Each row is where one point has got to under a steady rotation. How many steps took it there?
The counts run from 0 to 395.
[ -6   7  11  -1  16   4  -9  14  10  -1  -2   0  -5  -1  22  18  -1  11
  -5 -14   6  -1   9  -2   3 -14  11  26  -1   2  -7   8  -2 -27  15 -12
  -1 -11  -4   0  18  -4  -2   2] -> 237
[-13  14  -4  -4  22 -18 -12  19  13   4   2 -15  -4  -8  19   5   7  10
  -6  -3  -1  -7   8  -1  12  -5  11   6  -5  19   1  -1 -13 -16  15 -25
  -3   4 -13  -6  11  -1  -6  18] -> 22
[ -4  -1  -8 -25   6  40  -7  -6  -2  -4   6   2  -5   0  -6   5   6   8
   0  -6   3   6  -1   5  -2 -14 -18  11 -14  16  12  -1  -1   9  -4  -4
  -4   0  -1  -8  18  11   5   5] -> 220
[-20   1  -9 -10 -14  -2  -9   2  -6   0  20   1 -28 -12  -8  -7  -1 -17
 -14  -5   0   4  -1   3  -7  -4 -33  -9 -11  11   3   5   2   2 -11  21
  -7  12 -15  -5  -6   7  17   2] -> 387
[ -3  -4   3   1  18  -2  11  10   9   7  -1 -15  -1  11   0 -10  -2 -20
   8  17  -7   6  13   6  -3   8  18  -6 -17   0   4  -4  -5  26  -8  -6
  -4  17  -8   6  -9 -28  -7   5] -> 294
[ 15  -3 -10   5  -1 -12  -5 -20   4  13 -10   9  -7   5 -12  -2  22   9
  -3  26  10   8   0   1  22   0  -3  -7  -1  -8   5   5  -3  14 -12 -11
   2  -1  -2  -5  -5  -4   7  -4] -> 307
[ 13 -16  13  -9   9 -20 -18  24 -13   7   3   3   3   0  13   1   6  12
   2   2  -3   9   2   4  -7  -4   8   3   9   0   6  27  -5 -10   3   5
  -4  23 -19  -4   2 -21  -3   4] -> 267
[-13  16   8   0  -3   7  -5  13   2  -5  25  -6 -16 -25 -12   2  -8 -18
 -15   0  -6  -4   6   1 -20   1  -7   2  -6   3   3   7   7 -11  -3   7
  -2  16  -1  19  13 -15  13   0] -> 372
[ 13  12  -9  -9   4   2   1 -14   6   3 -11   1  11   9  -4  18  25  20
   5  23  12  -7  -6  -1  -2 -12  10  -2  19 -10  14   3  -1  11 -15  -9
  -9 -18   6   4  13 -16   2 -13] -> 322
[ -8   1  10  -5  20   3  24  17   0  -6  -1 -19  -5  10  -2  -3  -4  -1
  -6  -7  -8 -19  -2   0  -1 -14  -3  -8 -25  16  16  -3  -7   7  -8 -25
  -3  -5  -3  -3  -9  12 -16  14] -> 31
[ -6  -6  -5  -5  15  -6  -3  22   5 -11  -1 -19   7   0  16   4  -1  18
   1  -3  -6   1   5 -13 -14   0  19  -9   4   6  25 -10  -9   6   3 -13
  -9   3   0  -9   2  -7 -13  16] -> 26
[ -8  20  14  -1  -6  -4 -15   6  12   2  18   4 -18 -29   8   9  -8 -17
  -9  -4   8  -1  -5   5  -3   1  -9   6   5   5  -4   9  21 -26   5   7
   3   9   2   3  11   5  13  -9] -> 364
[ 13   7   0  20 -18 -10   2   5  -7   1  -4   0  -6 -17 -22  -2   5  18
  -1  -5 -16  -6   5 -14 -26  13  -4 -19  10   3  10  -4  -2   1  -4   7
  -7 -10  -3  11 -13 -10   7  -3] -> 154
[ -1   8   9  18  -9 -18  18  11  -9   2   3 -12  -7  -9  -8   2   1  -6
  -7  -3 -20 -25  -1  -1  -6   1   3   6 -11   1   2  13  -1  -7 -12  -6
  -3 -10 -14  21   1 -10   2 -15] -> 158
[  2   8   4  -3 -10   4 -11  -7 -13 -10   2   1   3  -8  -9  23   6  -6
 -11   9   6 -13  -1  13  -5 -16  -3  19  10   2   3  15  10 -15  -2 -15
   2  -8  -1  14  16  -8  -1 -27] -> 348
[  5  11   4   7  -2  18   7 -17  19  -7  -7  -8 -10  -9  -9   7 -10 -19
   3   1   8  -5   4  -8 -10   2  -3  -3   3  -5   6 -12  14  20   8 -20
   2  -8  27   5 -10   7   4 -13] -> 335
[  4  -9 -12  19   4 -22  -6   0  -8 -14  -4   1  -2  -4  -6  17   6  -6
 -13  -7  -3   3  16 -11 -17  -2   5  -1  24 -10   4  -4 -14   4   8  -7
  -3  -8  10   7   3 -19 -10 -13] -> 129
[ -3 -15 -14  -7  10 -16 -14  -1   7 -10  -3   0   1   3  22  -9   1  16
 -20  -5   1  12   1   0   6   2  -7 -10  12   9  13 -11  -9   6   7   3
  -5  11  -8 -20   4  14  -5  25] -> 11
[ 10   2  -3  -4  -4   0 -20 -12   9  11   1   4  -3  -4  10  21   9  17
   3  24  12  -1  -9   0   1  -5   2  -5  15  -6   8 -21  12   9  -9  -9
   0  -1  15  -9   5   8  -3 -13] -> 330
[  0  -7  21  14   7 -20  17  13  -4  -8  -8   3   1  10  -3   1   0 -11
  -4 -18  -4   1  11  -1   6  -8  -2   5 -13   2 -11  27  -6 -17  11  -1
   8   2 -14   9 -13   0  -9  -5] -> 262
[-16   5  -1  -1  12   0  -9  20  -4   1  13  -3  -7  -7  15   7  15 -28
 -17 -11   1 -13   3  22 -15  -3  -9   1   3  15   3  -1   1   8   6 -15
 -15  -3  -4   9   2  -9 -15 -24] -> 134
[ 15 -11   3 -10  -7   9   0 -27  -1   2  -3  21   0  11 -26  11   9   3
  -3  13  13  18  -1  -3   9  -1 -17  -2   6 -15  -3   5   0  15  -8  14
   7  10   8  -3  -6  -4  15   1] -> 91
[ 10 -15  13  -5  15  -4  -5  19  -8  -7  11  -1  -1   7   1  23   9  26
 -10  -6   2  -2  13  -3   0 -34   2  23 -11  -1  10   5  -6 -17  -2  -5
  -5  -3   5   7   8   3   1   0] -> 244
[ -1  -5  -6 -14   2  25   5 -16  -9  -8  -3   4   4  14 -13  13   6   6
 -11 -12   5  -5   5   9  19 -19 -12  17 -13  13   4   7  -5  -3  -2 -11
   6 -11   1  -3  14  21   2  -2] -> 221
[ -9  -4 -14 -10 -27  -4 -15  -5  -1   7   0  -1 -20 -15  10 -13   0   3
   2   9 -17  -9 -18   1 -12   6  -8  -5  -5  -1  12   9  12  10 -10  10
  -5  -1 -14 -11 -11   6  14  -4] -> 171
[  6  -8   1  -2 -18 -11   7   3  -3   1 -30   0  -9   4 -13  -3  13  18
  11   4   9   1   3 -26   0 -14  -3 -10  -5   6  14  18  -4  -9   5  -8
   3 -13  -8  -9 -24  14  -2   2] -> 43
[ -1   4  10  15  15  -5  20  10   4  -8  -3 -11  13   8  -5   4  -1  11
  -1 -15  -9  -5  14  -5   4   4   6 -12 -13  18   6 -10 -19  -7   8 -23
   5  -3  -8   6   1   0 -17  17] -> 24
[ 12 -12  -7 -11   0   0 -15 -24   0  10  -5  18 -10   6  -5   7  11  -3
  -3  17  22  15  -2   1  16 -15  -8   9  10 -18  -1   8   5  -1  -7   8
   2  12   7  -7   5  -4  19  -8] -> 92
[-11  -3  -9  10 -23 -20 -13 -12   3  13  -6  -8 -11  -8  10 -15  -5 -12
  -1   4 -16  -8 -14  10  17  11   8   8 -10  -2  -4   8   6  -9  -1  -8
   9  -3 -14  -2   0  14   8  -8] -> 174
[  6  16  16  25 -10 -14   9  13  -6   6   2   0 -18 -20  -8  -3   1  -5
 -11 -12 -15 -12   6   6   6  17 -13 -12  -6  18  -7  -8   5  -8  -1 -13
  -3  -6  -4  13 -11   8   0  -6] -> 150
[  6  -9  24 -14  14   2  -5  28 -14  13  11   0  -3   1   4 -10   1  -1
  -4  -5  -6  11  11  16  -9   0  -4   0 -13   8   8  20   1   3   1   0
 -12  31 -13  -1  -7 -16  -2   5] -> 268
[ 12 -15  19   9   6 -17  21   9   3   2  -7   1  -1  10  -8 -18 -12   2
   2  -8 -11  15   5  -5   8   9   3 -22  -1 -11   0  -6  -8   9  -9   6
   3  22   6  -3 -24  -2   2  17] -> 280
[  1  -2  -7  15 -24 -19   1   7 -10  -1   3  -3   4  -2  -3   3   6  25
   1   5 -19 -14 -10   1 -16   2  12 -11   8  -2  10  -9  -3  -4 -14  14
   2 -15 -19   6  -8  -6  -8 -10] -> 162
[  4   0  12  -4   6   3  -4  11  -2  14   0 -13 -15  -3  -1  -5  -3   3
   8   1  -1  -4  10  -4   4  -1  -4  -4 -32  19  11  -5   1   6  -1 -35
  -1  14   0  -2 -21  20  -4   9] -> 38
[  2 -10  -9   0  12  -6 -26  -3   8   1  16  11  -9   1  11  22  11   7
 -15   5  10   9  -1   5  -7  -8  -9  -3  15  -6   9 -26   1  17  -5   6
 -10   9  13  -5   4  -1   6  -3] -> 115
[ -3   7  15  -9 -10   1 -10   0  11   9 -13   0   1   6  14   8  -7   2
  26  17  13  17  -1 -13  -5   4  29  -1   9 -19  -6   1   6  -3   2  11
  10  14   5  -5   1 -12  -1  -8] -> 74
[  4  -5   0  -1   3   2  -3   0   4 -20 -19   3   1  -6   8   7   4  15
  -5 -13   7  10   8 -21  -3 -15   4  11  20  -3   1  12  -9 -20  17   0
  -3 -16  11  -8  14   5   5  11] -> 233
[ -1  -1   5 -17 -13   4   2 -16  -2  10   2  11   7  22  -7  19  13   8
   8  20  17   1 -11   6  14 -16   2   7  -6 -10  -9  11   8   0 -14  19
   8   2 -12   1   0  -2   2 -20] -> 84
[ 16   0   2  12  -4  -2  -4 -21   8   3  -1  -2  -9   1  -9  17   1  -3
 -13  14  10  -9   3  -2  16 -12   3  15   0 -10   0 -10  14   1  -5 -30
   2  -6  22  11   4  11   8 -13] -> 333
[ -3  10 -14  -7 -17  15  -1 -25  11  -1  -8   0   1   4 -17  -2   0  24
  11   5  -4   9   0 -15  10  13  -7  -9  -6  10  -3 -25  -9   7   4  16
  12  -1  -1   0   2  14  11  17] -> 202
[ -6  16   3   7 -10  -4   9  15  -5   6  11 -14 -13 -21  -6  -8   1  -4
  -3   1 -16 -20   2   2 -17   4  -6  -4 -16  13   4   8   2   4  -5  -5
 -15   0 -18  16  -3 -14   6 -10] -> 157
[-11   9 -15  -9 -14  15 -10 -11  20  -6  -4  -6  -4   2  13  -7 -12   7
  12   3  -5  10  -8  -5   3  16   4  -7   1  -2  -1 -24   2   9   7  12
  10  -2   5  -6   5  17   9  24] -> 201
[ -5  15  25   0 -11  12  22  -3  16   6 -21   0   0  13 -12   1 -13 -11
  22   2  10   5   3  -6   4   7  14 -12 -11 -11 -15  -1   7  -5   5   7
  17   5   3   4 -15   2   3  -3] -> 72
[ 14   2   1   5  -6   5   2 -16   8  -2  -4   8  10   9  -6  26   7  23
   8  18   4  -3  -6  -1   6  -5   5 -14  15  -5   1 -25   4   7  -8  -9
   4 -14  17   1  -5  12  -7 -12] -> 329
[ -5   3   0   0 -10  14  16 -16  -6  -3   0 -13  16   7 -19 -12 -10   6
   8   0 -29   0  -6  14  13  18  16  -3  -9   6  -1  -8  -2   2 -16   0
   9   3   3   9  16   0   9  12] -> 191
